(in the rows, 128 means zero)
One turn sends every row of this set to another row. A few are shown first. Where does it send the rows asked after them?
num: [150 158 189 134 101 102 136 120 113 134 150 107]
Leg: [132 129 139 137  84 124 145 150 111 179 148 110]
sabar: [157 151 152 110  82 132 116 145 144 150 129 133]
Mivad: [134 153 196 122  97 101 143 128 107 138 150 110]
Kepa: [105 106 116 119 119  89 136 105 108 104 123 124]
seron: [112 120 145 107 143 111 155 141 108 115 148 128]
tani: [ 66 113 140 120  99 112 137 121 142 112 133 128]
Debo: [ 83 119 123 128 101  97 139 119 145 114 102 128]
posi: [106 124 119 129  85 100 125  93 130  97 112  98]
zifid: [109 106 125 123 120 101 129  91 127 102 154 134]
runas: [133 124 135 135 104 118 129 151  84 151 140 150]
fedu: [ 96 123 119 134  83 133 118  86 131 111 130 109]
vaves: [ 97 146 136 138  96 144 148 139 159 134 112 112]
Lapi: [168 146 152 107  83 118 119 133 148 145 142 136]
bos: [138 140 166 132  64  99 122 133  99 110 155  92]
tum: [132 125 146 131  95 112 148 162 109 170 158 107]
voga: [136 150 158 150  78 104 127 144 163 133 130 147]
Sezuf: [153 139 129 125 100 125 129  98 131  97 149  86]

Sezuf goes to seron
Leg goes to Lapi
posi goes to Kepa
And these:
zifid goes to tani
num goes to tum
voga goes to bos

One turn sends every row of this set to another row. A few are shown first. Where does it send the rows asked after them?
bonim: [ 93 141 128 148  88 140 125 125 122 104 156 104 105 130  86 122  96 159
 123 163 135 141 130 124 172]
nebad: [152 163 118 145  86 130 104 164 151 142 111 143 102 132 145 129 108 156
 129 118 124 105 144 137 208]
Duk: [113 110 141 165 119 134 125 146 156 119 151 113 181 141 137 142 125 155
 110 156 145 142 146 126 116]
Dedi: [125 139  88 136 129 108 165 155 151 146 150 136 166 138 164 146 100 113
 156 120 120 122 158 137 159]
Lir: [107 163  99 159 101 137  99 150  88  96 132 123  98 138 110 124 100 166
 118 141 138 135 132 136 178]
vode: [152 150 126 141  88 138 103 168 134 138 133 131 105 114 136 125 102 171
 113 109 125 103 148 134 211]
zur: [150 155 122 145  83 119 104 163 137 140 126 136 105 114 138 128 102 168
 114 117 119 104 137 124 211]
gotap: [141 129 133 156  88 144 128 145 150 153 150 111 101 116 130 102 108 163
 137 100  95 117 138 138 194]
felod: [186 140 119 150 111 112 129 158 158 145 156 103 147 125 141 121 143 170
 136 148 155  94 169 120 153]
Sarel: [123 115 116 173 131 145 137 151 144 115 152 136 167 158 141 125 151 152
 112 153 137 134 135 142 113]
loba: [ 97 157 128 159  95 173 124 132 121 106 154 100 108 155  98 115 106 169
 144 140 137 141 131 146 170]
bik: [104 171 109 156 100 140  99 155  98  96 135 122 101 131 111 134  98 165
 121 154 148 138 135 132 182]
ganer: [150 163 120 151  89 132 104 168 140 142 124 138 105 125 141 127 100 173
 123 113 120 102 144 139 211]
dolob: [121 137 121 165 130 124  95 157 145 114 129 132 165 151 159 164 118 153
 106 169 158 132 150 123 138]
kuvu: [192 143 104 159 114 115 134 155 151 148 146 107 139 147 140 113 145 171
 137 129 145  89 165 123 145]
Nalo: [107 170 111 157  95 144  97 153  90  96 136 119 105 134 118 125 113 165
 127 145 142 140 124 134 181]
bavi: [111 119 127 165 132 133 129 149 156 118 148 119 172 145 147 151 125 161
 109 164 153 137 145 121 115]
Boba: [150 141 123 133  80 120  98 156 138 139 116 128 106 116 145 127 106 158
 113 110 123 108 142 119 206]
Tiko: [140 168  68 154 124 108 142 140 117 111 153  92 133 141 120 134 127 133
 159 166 163 117 154 119 144]
Todab: [137 151  88 139 126 108 128 163 124 135 140 147 161 148 176 143 111 111
 154 118 120 125 157 146 173]
fariz: [104 151 100 152 104 130  92 146  91  96 123 122  97 139 114 123  95 162
 118 145 143 142 146 137 171]
zep: [146 140  96 115 117 105 141 162 122 134 148 149 140 131 151 151 110  91
 116 125 132 120 152 107 164]
ridus: [121 122 103 171 136 132 142 146 151 121 136 134 151 172 131 143 119 154
  97 149 144 126 143 120 102]
Dupob: [137 147 120 160  99 134 135 148 169 159 137 124  88 128 116 120  76 162
 132 118 104 108 154 137 193]
zute: [141 144 112 116 127 145 126 169 120 134 154 122 154 139 170 158 107 113
 134  98 148 126 170 124 166]
rana: [140 122 122 164  89 154 164 110 146 155 159 108 146 137  93 121 113 182
 130 117 149 133 144 141 138]
tasef: [133 152 148 150  82 132 127 148 171 159 143 110 103 109 133 129  97 161
 140 127 112 120 136 116 197]
Refin: [141 157  68 155 130 126 137 141 106 108 159  80 139 143 125 126 129 143
 162 146 164 118 164 134 144]
gov: [142 156  81 142 119 122 138 139 107 108 163  75 137 131 124 132 136 135
 152 152 170 121 152 108 141]
Fol: [127 116 121 177 126 148 139 151 152 119 148 137 166 167 124 120 140 145
 114 145 130 134 142 151 112]
Riko: [130 140  84 177 102 130 177 112 144 166 149 110 120 116 100 130  99 143
 149 120 128 139 136 132 143]
baduf: [119 135  92 142 124 104 162 153 158 145 148 130 164 130 146 145  91  99
 152 126 114 127 160 137 157]
kote: [131 132 101 123 128 142 163 158 139 145 160 115 161 141 164 147 108 116
 145  90 132 122 161 127 151]
pobu: [131 138 116 123 110 134 169 158 151 144 163 122 155 123 141 147 117  87
 139 114 129 130 145 113 150]
pok: [152 140 122 136  92 141  99 166 141 136 125 133 106 117 140 123 103 160
 119 110 128 105 161 148 211]
mubi: [139 127  97 166 138 143 110 156 129 113 127 142 139 177 137 146 119 146
  85 137 149 119 154 127 121]
Gavud: [ 91 156 107 170  93 129 124 119 124 110 135 110 108 160 100 117  90 170
 143 153 120 139 122 136 169]
pib: [109 166 112 153  93 143  94 148  90  98 123 122 100 146 124 120 120 158
 129 140 143 147 125 131 169]
par: [139 119 118 164 121 136 104 157 123 106 143 145 161 149 151 131 159 138
 100 154 138 132 131 134 135]
veba: [122 141 109 164 102 141 168 118 152 164 161  93 130  94 106 147  93 148
 149 130 150 146 148 126 149]
fud: [133 134 104 117 116 118 173 158 146 144 163 133 156 125 152 148 117  97
 135 119 129 122 146 110 154]
Led: [128 144 105 176 100 151 168 119 144 161 162 102 138 106 115 126 120 148
 169 120 134 148 136 150 152]
nop: [105 169 118 149 100 143  95 156 104  97 129 128  99 132 115 131 107 154
 127 162 155 146 143 140 176]
mapom: [130 140 114 178  96 132 162 111 164 160 146 119 152 143  99 133  95 187
 147 140 146 132 149 151 145]
mor: [184 139 103 154 116  96 131 152 159 149 142 104 140 137 138 127 122 174
 130 143 150  89 174 113 147]
Vug: [118 129 117 173 124 127 140 143 162 129 130 130 157 175 123 146 109 149
 101 149 140 130 142 115 103]
zirez: [136 133 128 164  78 125 166 109 158 157 155 120 151 123  95 128 118 172
 136 150 144 137 127 128 145]
Tibar: [126 132 100 138 124 141 157 152 141 146 152 107 163 147 157 142 102 110
 152  83 121 129 158 132 147]

vode goes to bik
Gavud goes to gotap
nop goes to nebad
And these:
mapom goes to Led
dolob goes to Todab
pobu goes to Vug
bavi goes to Dedi
mor goes to Refin

One turn sends every row of this set to another row. A few are shown first. Where does it send the rows asked after them?
risik: [158 106 111 146 130 102 129 123  94 144 131 107 143 117  79]
Dapir: [134  76  91 132 152  60 156 153 128 135  88 156 144 110 124]
sibap: [140 103 109 118 138 105 115 150 130 149  95 179 154 172 114]
Sorev: [137  95  85 153 121  65 119 118  90 113 123 136 144 128 102]
mogak: [129 111 101  99 155  93 159 167 144 130 112 157 126  98 106]
Nulu: [142 115 112 122 137  93 110 161 139 152 111 174 142 171 123]
momu: [146  61  94 119 131  73 162 165 117 149  93 154 140 114 137]
seki: [157  88 129  73 145  85 137 147 107 145 106 134 149 162  93]
podab: [158  87  98 112  83 103 135 149  72 142 137 135 131 133 113]
rovu: [147 112 101  96  95 122 134 149  89 129 149 139 124 124  93]
doz: [140  96 104  85 134 105 165 179 132 142 116 155 122 103 120]
dekug: [152  77  90 141  95  74 127 133  75 133 127 134 141 137 115]
Nosu: [112  99 100 113 109 121 133 145 141 101 110  98 141 116 145]
nuduf: [148  72  99  94 123  94 167 177 121 153 108 153 129 109 134]
sibo: [132 103 118 115 108 126 150 146 108 128  73 111 177 127 115]
Bulu: [155 112 138 144 120 115 126 173 101 133  93 133 117 135 156]
Bod: [143  99 128 157 128 106 119 161 108 119  92 132 114 129 165]
Gavov: [119  90 104 105 108 138 144 140 123 110  87 107 158 119 129]
Rem: [131 128  94 108 119 112 127 133 104 109 145 140 125 116  79]
zatos: [139 122 137 129 141 146 131 156 107 115  81 146 125 127 126]
nef: [128 111 125 141 147 136 123 143 115  98  80 143 123 122 135]
Dur: [120 121 109 130 112  90 128 158 144 113 117  92 139 120 146]
Sepo: [127 101  95 122 164  72 155 155 141 124 100 157 137 102 108]
lise: [131  98 120 156 142 116 117 145 114 101  86 136 117 126 155]
fota: [143  77 117  66 152 104 137 132 116 124 105 136 143 153  93]
Tuge: [153 103 102 135 121 107 124 130 107 139 158  99 118 111 101]
Kadan: [133  71 103  89 155  69 119 134 137 110 126 121 121 150 125]
vomo: [154  85 103 143 125 114 132 113  87 140 125 111 147 115  85]
Ris: [151 122 144 130 126 135 133 171 101 129  87 141 123 132 136]
gitun: [135 109 103 117 133  94 105 164 148 143 123 167 129 168 135]
Keni: [160  91 129  91 141  58 131 156 114 147 116 125 139 164 111]
zap: [150  83  98 131 116 119 127 122 103 134 151 101 121 108 106]
dife: [134 134 123 137 113  77 134 164 129 131 102  96 156 130 133]
Zisen: [130  78  93 107 131 121 111 144 140 131 108 174 137 165 135]
rifu: [131  69 105  74 157  95 128 125 131 106 115 131 131 148 108]
fil: [152  74  97 134 118 123 131 115  92 135 134 105 135 112  97]
saf: [131  91  94 111 130 107 105 154 149 134 123 167 125 163 143]
sadob: [135  84  99 111 136 121 115 143 130 139  94 179 151 169 120]
Fif: [150  83 117  98 148  50 120 148 129 131 128 118 127 158 127]
did: [139 126 127 130 110  95 143 158 112 140  81 105 174 134 116]
rudu: [156 114 110 144 126  98 127 130 102 144 148 103 130 114  88]
zapab: [125 121  87 135 131  86 119 119 104 102 135 139 134 119  85]

Keni goes to Fif
Sepo goes to mogak
Ris goes to Bulu
And these:
saf goes to Zisen
rudu goes to Tuge
Dur goes to Nosu
zapab goes to Rem

One turn sends every row of this set to another row. A few are shown first. Where does it send the rows asked after them?
zamug: [117 126  91 130 171  97 142 127 141 146 138  96 101  98 114 107  92 130
 122]
nugu: [163 113 109  92 149 112 146 116 133 164 165 150 108 134  82 125 124 148
 136]
Nifa: [109 127 134 110 156 114 121 116 129 147 123  88  95 119  83 126  98 131
 108]
sabu: [113 128 133 142 108  69 116 129 103 145 122 136  93  97 114 132 117 102
 180]
nufa: [160 126 115  80 130 103 140 129 160 131 173 126 115 113 100 123 132 148
 116]
zedok: [108 126 137 126 145 112 122 131 141 131 102  90  92 134  83 124 111 121
 127]
magur: [137 119  88 114 122  88 113 168  99 172 152 149 100 105 112  88 119 141
 140]
tano: [126 119 145 131 110 142 122  99 101 123 174 161 142 108  97 132 129 122
 127]
lale: [116 130 134 155  96 112 136 132 110 105 119 138 122 112 121 153 128 105
 158]
batu: [121  90 150 115 130  91 108 127 139 150 140 141  97  98 134  98 131 118
 182]
gima: [113 126  91 129 158 105 153 147 148 139 172 149 108 113 134  96  91 114
 130]
Futo: [148 110 155 147 133 115 103 110 114 160 136 151 114 126 126  91 105 126
 174]
Ruki: [116 112 113 114 128  85 127  89 102 147 148 119 110  60  95 123 136 120
 133]
Tagog: [106 136 163 116 122 126 117 144 143 121 127 133  97 156  89 119 107 107
 121]
Sife: [170 136 109  91 137 102 148 108 126 163 158 149 107 130  84 116 115 140
 112]
fanun: [121 107 104 103 112 130 127 157 104 133 117 117 113 113  92 134 149 148
 112]
Kab: [100 127 162  98 135 133 119 129 129 140 147 137  98 146  84 127 101 115
 107]
Tefeb: [103 119 131 138 104  90 134 128 107 125 111 136 100 101 111 152 134  99
 170]
damuf: [155 133 144 154 118 131 131  95 104 136 112 145 128 127 128 100 106 118
 130]
gud: [138 129 121 115  97 142 114 164 102 126 141 138 129 130 103 119 130 148
 103]
Kofum: [112 100 136 103 113  92 139 122 143 120 118 130 101  83 141 111 148 104
 144]
beros: [168 144 112  83 125  96 145 117 141 142 163 135 112 116  96 114 120 140
  99]
pabu: [115 125  95 143 162  90 142 136 146 142 112 101  91 116 107 105 102 119
 143]
kog: [112 140 137 128 123 111 135 158 146 126 153 170 100 152 116  97  97  95
 131]
Boma: [135 122 129 140 118 114 113 113 113 133 200 164 139  92 119 107 114 126
 148]
dek: [133 128 133 127 105 116 153 103 122 111 101 132 121  99 138 112 133 104
 111]
minid: [148 136 112 122 103 116 105 171 100 149 163 157 120 126 116  91 111 144
 121]
Sivun: [121 100  83 102 127  97 128 159 101 162 123 124  95  97  98 115 142 143
 134]
mede: [115 112 135 115 116 123 131  84  94 132 142 132 123  88  82 142 142 119
 119]
vud: [133 147 138 169  96 104 117 134 110 113 135 138 126 114 129 134 106 111
 161]
mez: [117 133  94 144 148  89 150 153 149 138 144 150  97 127 127  87  94 103
 146]
zetu: [103 126 135 109 137 127 139 148 140 135 178 174 106 143 116 109  96 105
 120]
menor: [128 119 109 129 130  79 115 107 113 149 183 139 120  62 118 101 119 124
 150]
nuz: [131 145 137 160 104  77 106 132 105 138 137 137 108 104 125 121 100 110
 175]
tud: [156 107 112  86 144 113 140 129 155 145 175 136 114 124  92 130 134 153
 138]

Kab goes to gima
magur goes to fanun
Futo goes to Kofum
And these:
Boma goes to Ruki
vud goes to sabu
Sife goes to tud
Tagog goes to mez

One turn sends every row of this set to another row. A few are shown first. Where does it send the rows asked after them?
Nafo: [111 149 143 113 136 143 157 169 151  96 137 141 139 101 123 118 136 155
 151 116]
Gufu: [142 130 148 106 133 147 164 142 154 109 109 129 113 122 113  97 155 127
 164 130]
Viso: [145 115 176 121 123 108 149 183 112 150 137 125 121 131 127 125 139 133
 148 131]
savu: [137 111 124 146 126 103 150 124 177  90 163 116 149 110 145 125 130 121
 134 123]
beg: [120 115 126 124 134 126 136 126 125 162  69 123  98 100 115 120 105 130
 108 123]
fug: [103 135 112 159 102 121 131 116 149 101 152 134 133 123 162 165 144 125
 140 117]
Rolur: [150 147 137 123 147 159 142 124 163  96 160 125 126 102 130 132 121 153
 142 136]
Sal: [ 91 122 125 136  99 100 145 145 107 152 133 156 127 153 133 153 129 106
 121 116]
tok: [ 80 131 116 150  95 108 144 146 137 114 141 147 140 131 147 151 143 113
 143 106]
satun: [115 120 124 152 112 114 171 148 148 108 129 146 170 125 119  98 142 121
 142 112]
ser: [156 115 154 133 134 116 159 110 180 108 131 110 111  92 138 137 107 123
 139 115]
Lapam: [104 123  94 153 107 122 121 110 114 153 136 141 114 145 136 153 122 100
 116 136]
Vomav: [134 111 106 133 143 102 117 103 160 123 149  97 106 107 154 134 127 125
 105 144]
Ronuk: [118 126 119  98 148 135 126 150 119 165 134 130 101 123  99 115  95 120
 109 141]
fur: [118 131  99 160 111 131 117  94 135 125 149 130 117 132 155 166 130 117
 123 135]
dafas: [154 124 152 107 130 151 141 116 177 114 134 107 120 126 109 100 129 122
 151 117]
Tomum: [126 111 126  95 138 137 146 165 130 116  84 130 105 110 112 106 145 131
 148 146]
gili: [119 118 111 145 109 117 128 112 102 156 136 148 117 152 137 164 118 110
 109 140]
seg: [111 135 130 151 101 121 130 116 144 104 148 136 142 128 164 174 141 144
 131 111]
lib: [140 118 155 140 122 120 185 142 161 103 107 140 137  97 121 120 119 123
 155 108]
Muru: [ 81 124 105 147  98 108 138 142 115 146 131 151 129 144 131 144 129  97
 128 117]
Lof: [154 133 123 115 155 154 123 112 143 138 158 118 103 116 116 130  96 130
 116 151]
Zof: [128  93 117  88 137 135 110 154 139 127  94 109 108 107 107 116 112 128
 124 142]
Zug: [ 91 136 132  97 137 129 147 185 124 138 120 144 124 113 104 107 119 135
 131 119]
les: [131 127 114 154 110 130 118  95 125 126 145 136 125 136 156 178 125 133
 115 137]
dega: [160 101 154 130 126 125 130 171  94 158 123 126 126 130 117 133 120 137
 133 152]
medit: [142 132 187 123 120 117 135 163 138 139 145 105 125 123 141 128 147 154
 148 110]
pasel: [ 86 133 137 139  94 102 146 147 132 120 140 149 143 138 150 158 143 128
 135  98]
nimoz: [ 98 127 106 144 121 121 151 142 114 152  93 146 139 132 113  91 147 126
 117 126]
puga: [143 114 136 124 142 120 128  99 158 144 107 100  87  93 135 136  98 127
 110 124]
kub: [118 117 138 134 122 126 171 152 127 137  68 148 129 102 107 110 118 128
 136 113]
geva: [167 110 151 137 125 146 103 144 110 151 124 108 133 122 125 140 115 160
 123 143]
sazi: [111 122  95 132 140 113 118 114 121 161 106 115 100 120 135 113 137 129
  94 145]
gonu: [155 128 172 133 121 140 106 139 137 139 138  95 133 118 140 137 132 170
 132 118]
dizi: [146 101 133  96 132 144 108 124 168 125 124  94 117 116 105 113 102 122
 126 125]

dizi goes to Tomum
ser goes to beg
dega goes to medit
And these:
Ronuk goes to Nafo
gili goes to pasel
satun goes to Vomav
Lapam goes to tok

